128 stands for zero in the data rows.
Here is a table of points, one per row:
136/132/152/107/111/144/116/159/90/170/126/125/116/112/173/109/169/139/93/124/94/126/138/131/151/138/92/88/98/133/108/164/93/105/103/153/135/113/90/106/166/168/116/139/170/167
138/94/100/134/151/111/141/120/135/99/99/174/103/158/93/144/129/100/158/149/148/110/122/122/121/144/156/161/141/127/169/96/159/116/149/91/162/127/127/152/125/106/115/111/99/103
160/126/123/129/131/109/115/155/96/152/123/161/116/162/91/109/149/127/132/160/154/119/106/155/122/158/91/116/97/145/150/109/155/107/91/102/155/130/97/95/118/147/144/161/149/92
92/145/151/124/101/135/141/114/143/120/156/97/159/124/101/97/94/159/108/105/124/149/152/147/137/99/161/135/106/129/90/165/126/153/106/163/93/131/161/120/108/126/144/150/106/143
95/151/139/130/115/125/115/115/160/94/157/92/156/101/113/132/94/155/135/108/130/149/146/104/129/107/164/150/121/138/101/157/139/142/139/168/95/146/163/135/102/109/141/103/101/128
146/135/144/115/123/156/139/157/92/173/128/115/111/96/174/123/157/145/91/95/93/123/152/135/145/127/86/81/141/138/110/162/91/121/104/153/103/118/85/113/172/161/99/133/165/164
95/147/128/119/117/121/130/108/157/99/155/90/160/110/112/142/93/153/139/110/122/152/155/115/115/101/169/154/157/126/110/140/104/152/144/162/98/135/159/146/109/99/140/108/101/127
121/156/161/124/113/145/133/151/93/174/128/92/149/100/167/133/126/155/80/129/111/132/131/122/144/116/84/82/106/132/103/164/110/129/103/165/97/123/111/108/142/154/111/132/174/170
143/93/100/139/147/112/143/122/138/102/102/173/105/150/94/142/145/99/158/159/147/115/117/118/116/147/152/163/130/117/170/96/161/119/152/91/156/128/129/141/126/104/107/123/102/96
127/91/105/149/159/135/150/102/151/121/88/169/93/118/178/159/144/95/144/106/131/99/140/96/125/141/165/140/174/103/161/90/113/122/171/87/142/119/122/166/143/124/88/76/126/141
160/141/123/127/135/109/111/142/112/114/140/164/119/159/97/100/148/124/144/164/147/121/93/157/113/152/81/132/99/144/155/105/157/110/113/96/155/130/137/90/109/131/150/159/123/97
127/86/90/131/154/119/132/116/147/94/85/175/94/135/118/146/132/91/155/134/139/122/126/125/110/144/164/148/170/133/173/97/146/125/165/90/158/125/126/166/119/107/110/120/104/114
121/83/112/150/164/138/155/99/159/109/77/150/125/105/177/164/130/115/139/88/120/123/147/80/134/131/161/150/171/114/157/86/103/137/164/98/132/122/136/168/146/110/86/85/113/152
95/154/154/113/107/159/127/136/116/147/151/97/170/91/174/126/105/165/86/90/104/130/155/117/151/102/112/98/144/128/98/162/102/153/117/158/92/127/118/119/144/144/130/107/152/162
156/102/96/144/156/98/125/116/140/98/107/173/99/150/98/141/138/100/159/160/146/123/117/128/120/148/147/147/123/127/158/95/163/119/146/91/166/118/127/145/118/113/111/139/99/99
155/130/121/137/126/108/110/149/84/151/136/163/107/160/95/105/146/116/139/158/153/126/91/159/116/158/88/112/97/149/154/106/157/119/103/108/155/126/119/102/115/143/145/160/134/95
94/163/152/119/109/160/120/136/116/152/149/95/166/94/177/125/120/155/86/90/106/150/140/131/144/89/110/108/145/125/95/165/101/138/111/155/93/119/121/114/145/140/122/115/163/164
156/147/146/112/122/108/106/156/93/153/149/115/158/165/95/101/130/124/114/168/120/139/91/163/122/110/90/107/106/142/105/165/169/116/97/134/126/137/115/108/104/146/158/157/137/108
137/140/166/105/113/150/118/162/91/172/123/110/118/107/170/111/156/128/92/125/96/127/116/150/143/131/93/87/101/134/103/167/104/118/103/141/129/119/93/110/166/168/125/162/168/141
104/140/136/123/113/117/128/107/157/101/149/86/159/115/108/139/94/155/158/104/116/151/140/122/117/108/170/162/128/151/113/149/138/143/133/161/90/148/161/135/103/109/141/95/99/114
88/137/121/134/112/130/150/97/160/92/140/88/157/106/118/146/96/140/142/95/122/138/149/108/122/110/158/159/179/118/116/120/109/147/164/161/111/128/162/166/118/113/131/90/103/139
125/141/142/119/117/147/120/155/89/170/128/104/128/114/172/118/139/140/91/124/103/136/125/132/149/119/87/86/104/122/97/167/102/126/99/168/124/123/96/101/167/168/122/141/170/173
164/133/131/125/123/111/107/159/94/176/131/141/108/158/90/113/154/114/97/168/123/127/109/161/135/144/98/89/99/142/121/134/146/109/96/113/162/122/89/100/135/158/142/158/168/114
95/138/138/134/116/114/130/101/163/97/150/87/157/116/117/147/96/160/153/102/124/145/145/116/127/107/166/156/169/120/108/123/106/158/148/159/95/131/158/141/107/102/131/104/104/128
155/152/124/140/134/97/103/141/115/112/150/121/118/159/106/97/115/130/151/167/155/127/96/163/120/157/119/139/98/136/147/86/155/121/104/112/159/134/142/109/92/110/154/161/101/105
120/148/138/133/102/112/128/118/133/101/160/89/161/148/99/125/90/152/129/152/146/146/125/160/132/129/124/128/96/129/87/148/155/119/108/167/120/122/162/98/107/95/160/155/124/107
85/156/157/108/108/165/123/131/122/148/156/99/161/100/161/123/102/156/91/93/96/157/157/122/143/92/117/103/120/131/97/162/107/146/110/158/97/132/142/122/133/136/143/111/143/164
162/145/153/114/115/137/105/159/94/178/145/111/113/130/118/111/154/131/96/161/107/116/106/155/150/143/95/90/99/122/108/169/119/91/106/135/125/108/91/108/150/161/142/162/174/125
147/138/141/110/120/161/148/157/93/169/126/112/118/98/174/128/154/134/83/99/95/139/150/119/156/122/85/84/163/133/110/163/89/126/106/148/103/114/82/119/170/159/105/109/166/164
152/145/148/102/133/159/143/155/99/172/106/160/93/91/173/131/157/122/93/102/92/113/128/135/157/142/86/87/135/126/115/166/85/108/98/154/144/112/89/101/162/162/95/132/167/160
150/109/122/134/128/105/120/107/162/93/145/140/126/165/105/113/98/110/157/163/153/120/113/145/102/139/126/149/86/127/159/93/165/122/121/102/153/134/154/128/107/104/150/164/113/108
131/87/102/151/153/137/144/99/166/100/101/152/117/133/107/147/132/120/150/133/152/127/131/95/116/138/163/158/172/105/158/95/138/134/159/85/138/122/152/163/109/97/110/89/101/123
149/83/94/133/176/109/138/117/136/105/84/167/82/148/112/136/133/89/159/168/142/106/124/127/113/159/143/147/152/123/168/97/132/124/166/95/159/128/125/145/132/120/104/122/112/109
151/134/139/104/134/156/134/157/96/171/129/120/124/93/170/120/166/133/91/100/90/124/135/139/149/139/87/88/113/135/108/166/93/126/99/152/107/112/85/107/170/164/113/134/168/164
96/143/134/119/117/126/129/104/160/98/150/90/160/115/116/147/93/159/138/106/126/152/155/112/115/96/168/154/157/123/109/133/104/152/143/159/98/135/159/145/113/105/147/108/100/121
157/138/142/103/120/132/110/163/97/177/117/152/97/141/141/106/161/103/91/156/120/112/109/147/138/145/97/90/94/126/129/162/124/102/102/105/151/106/92/106/163/168/134/160/177/126
108/141/117/131/101/130/132/108/163/98/142/93/155/120/105/143/96/157/161/115/140/150/139/109/105/105/166/155/135/123/107/111/130/161/152/163/104/132/155/157/104/97/142/120/97/115
93/150/140/128/116/117/106/113/160/98/149/88/159/115/97/133/94/153/150/102/130/137/149/99/132/113/168/155/129/134/106/147/127/143/151/163/99/146/161/131/110/106/149/117/100/122
121/82/98/139/164/146/155/104/161/130/82/158/91/97/181/169/138/109/136/93/124/112/143/80/130/128/167/145/172/112/153/92/100/126/162/90/131/125/127/164/155/130/93/84/129/161
159/128/114/146/137/115/113/124/138/103/136/163/121/163/103/114/135/122/155/167/151/130/105/152/101/141/113/146/87/134/152/92/155/114/122/96/161/137/133/113/98/107/136/162/94/101
100/150/157/108/105/152/126/144/133/144/147/94/158/129/115/119/95/154/97/100/130/151/127/140/152/98/98/116/91/147/95/168/111/155/94/162/91/136/157/108/122/133/148/147/130/152
88/150/148/125/108/118/118/102/155/94/153/92/162/117/99/113/95/163/135/105/130/145/147/127/138/83/164/139/112/143/107/151/133/148/132/161/104/137/160/121/117/120/154/130/116/130
165/133/145/118/124/138/105/167/92/175/110/165/93/145/147/107/156/112/87/145/111/101/107/151/142/142/96/91/102/127/133/159/127/107/101/102/144/118/87/108/164/161/118/158/177/127
117/80/112/141/153/144/151/101/158/103/101/154/112/118/167/159/130/112/153/101/134/115/142/82/123/137/160/153/176/105/159/88/118/134/163/86/149/119/146/168/141/112/82/83/111/135
156/134/123/139/123/94/100/130/122/115/139/129/145/161/106/94/126/127/152/163/157/136/116/161/120/146/81/145/99/147/138/116/155/117/118/113/166/117/152/99/96/97/153/165/105/97
91/155/143/136/116/124/126/109/161/101/150/92/157/103/116/132/94/152/142/111/112/142/149/107/118/102/167/157/145/128/104/153/120/150/140/161/95/142/163/142/101/110/146/111/103/113
142/139/146/109/120/161/151/156/89/165/116/111/114/92/175/134/160/141/82/98/100/124/150/134/146/122/84/84/157/127/108/166/94/141/107/148/104/118/84/120/170/164/106/104/167/159
100/158/146/111/99/150/114/109/108/132/145/93/161/129/100/104/89/150/102/144/123/150/151/148/152/97/110/135/93/145/96/167/148/147/112/165/93/138/148/121/114/130/150/157/117/139
144/79/89/137/160/122/134/122/137/94/97/170/94/146/101/141/131/90/156/159/140/105/114/132/110/141/162/160/146/126/170/95/142/120/169/94/164/121/126/139/130/116/117/117/117/113
96/151/147/140/111/118/124/110/159/100/157/95/155/109/117/131/95/154/134/111/137/140/144/101/123/93/165/153/117/139/104/155/115/145/125/171/88/141/159/148/109/106/148/104/103/142
123/152/151/123/109/141/123/163/91/171/135/104/137/116/169/125/135/129/90/117/106/121/127/140/160/123/87/85/100/125/113/167/102/126/101/168/110/121/82/108/159/168/122/143/170/149
137/88/104/133/165/136/149/110/142/136/88/169/94/123/177/164/158/98/138/121/132/99/130/100/107/150/157/124/179/99/169/91/123/112/168/85/150/114/92/171/148/110/96/87/120/146
95/139/128/134/121/134/139/105/162/97/137/84/161/112/118/142/105/153/148/110/124/132/158/107/119/100/163/154/178/115/114/116/109/156/149/163/94/131/162/148/109/103/134/102/95/129
138/148/132/105/112/144/117/167/97/172/127/109/112/121/177/101/157/131/85/128/100/127/117/151/150/127/92/86/102/125/109/168/107/112/110/160/116/129/87/110/156/164/124/161/169/147
152/91/98/137/168/139/137/125/125/133/88/164/86/147/137/156/153/96/154/139/134/93/118/110/101/157/150/137/179/105/168/96/127/95/166/92/167/128/99/161/133/134/87/91/124/111
100/141/113/130/128/111/132/96/161/104/145/104/158/144/96/121/101/145/154/128/147/146/129/103/119/104/171/156/111/113/136/90/158/150/171/145/104/130/156/127/102/103/156/138/102/108
133/85/98/138/155/134/162/113/148/129/89/166/95/105/182/162/144/99/139/95/119/98/132/97/130/138/168/146/172/103/159/86/102/130/173/87/143/126/119/162/155/127/92/78/129/143
There is one direction along which these points spread out most. Take the direction at right angles to it along which they spread out most. Go by this last direction. Where along it does each point below lie, from 0 to 99? The average is 50, and the first point in the table lies past the average. One standard deviation of the points above along it is 16.
162/152/138/130/113/103/107/134/99/127/147/144/138/161/103/96/128/106/139/163/164/127/112/158/123/151/86/122/101/153/117/108/154/100/92/105/158/149/150/103/109/130/153/159/117/94 --> 59
97/133/102/155/116/109/120/107/157/100/137/124/153/164/103/127/103/118/165/154/149/125/106/118/107/134/168/157/102/138/104/92/156/140/148/105/127/140/160/152/100/105/147/154/105/104 --> 44
156/119/117/143/133/92/114/145/113/130/148/160/125/156/96/111/146/109/142/159/145/132/95/160/119/150/90/131/98/141/153/98/155/109/106/84/157/130/137/104/113/131/151/165/122/97 --> 66
151/89/98/140/173/129/150/111/131/128/85/166/93/132/142/151/161/93/149/123/141/95/129/95/103/158/147/139/177/98/168/98/119/122/161/89/165/129/98/167/136/132/92/95/115/125 --> 70
164/130/116/128/136/117/123/154/87/155/131/161/113/160/88/109/155/118/129/161/139/116/101/154/129/153/91/91/96/132/140/121/154/109/95/100/161/138/102/98/120/142/146/161/160/105 --> 71
97/154/147/112/114/162/137/127/117/177/131/86/147/95/173/131/128/150/81/86/96/127/138/115/147/107/110/97/158/133/104/166/97/134/110/162/95/128/115/128/157/144/124/104/174/170 --> 40
157/83/104/146/152/114/132/122/134/101/99/168/93/155/93/138/151/89/152/159/153/118/118/130/109/145/146/142/123/120/169/94/151/117/150/96/167/126/130/147/125/116/113/132/113/96 --> 68
115/93/110/144/149/125/154/103/162/98/93/159/109/126/145/158/127/108/148/113/143/109/138/100/108/146/162/151/177/105/157/91/133/142/165/88/140/130/151/157/145/99/97/76/96/139 --> 55
96/119/123/122/113/111/122/90/163/99/158/104/156/135/101/134/103/136/155/138/154/152/118/116/120/106/164/162/124/120/114/98/158/151/146/151/106/153/158/145/103/107/146/134/102/103 --> 34
149/124/131/141/135/96/113/147/112/126/130/164/111/157/95/108/153/108/145/162/149/130/105/155/124/152/87/144/94/146/148/87/156/98/116/87/158/131/132/114/101/130/142/163/135/98 --> 67
93/156/149/131/98/145/141/119/144/100/156/97/158/96/129/143/102/146/105/92/122/154/152/130/143/102/154/141/114/137/96/175/117/156/103/159/90/130/154/97/96/117/147/132/117/157 --> 27
154/124/123/136/134/105/115/152/101/144/136/160/112/158/95/105/150/114/152/159/152/122/93/157/123/148/84/105/96/136/147/106/160/113/109/92/154/141/115/96/120/149/155/161/130/97 --> 69
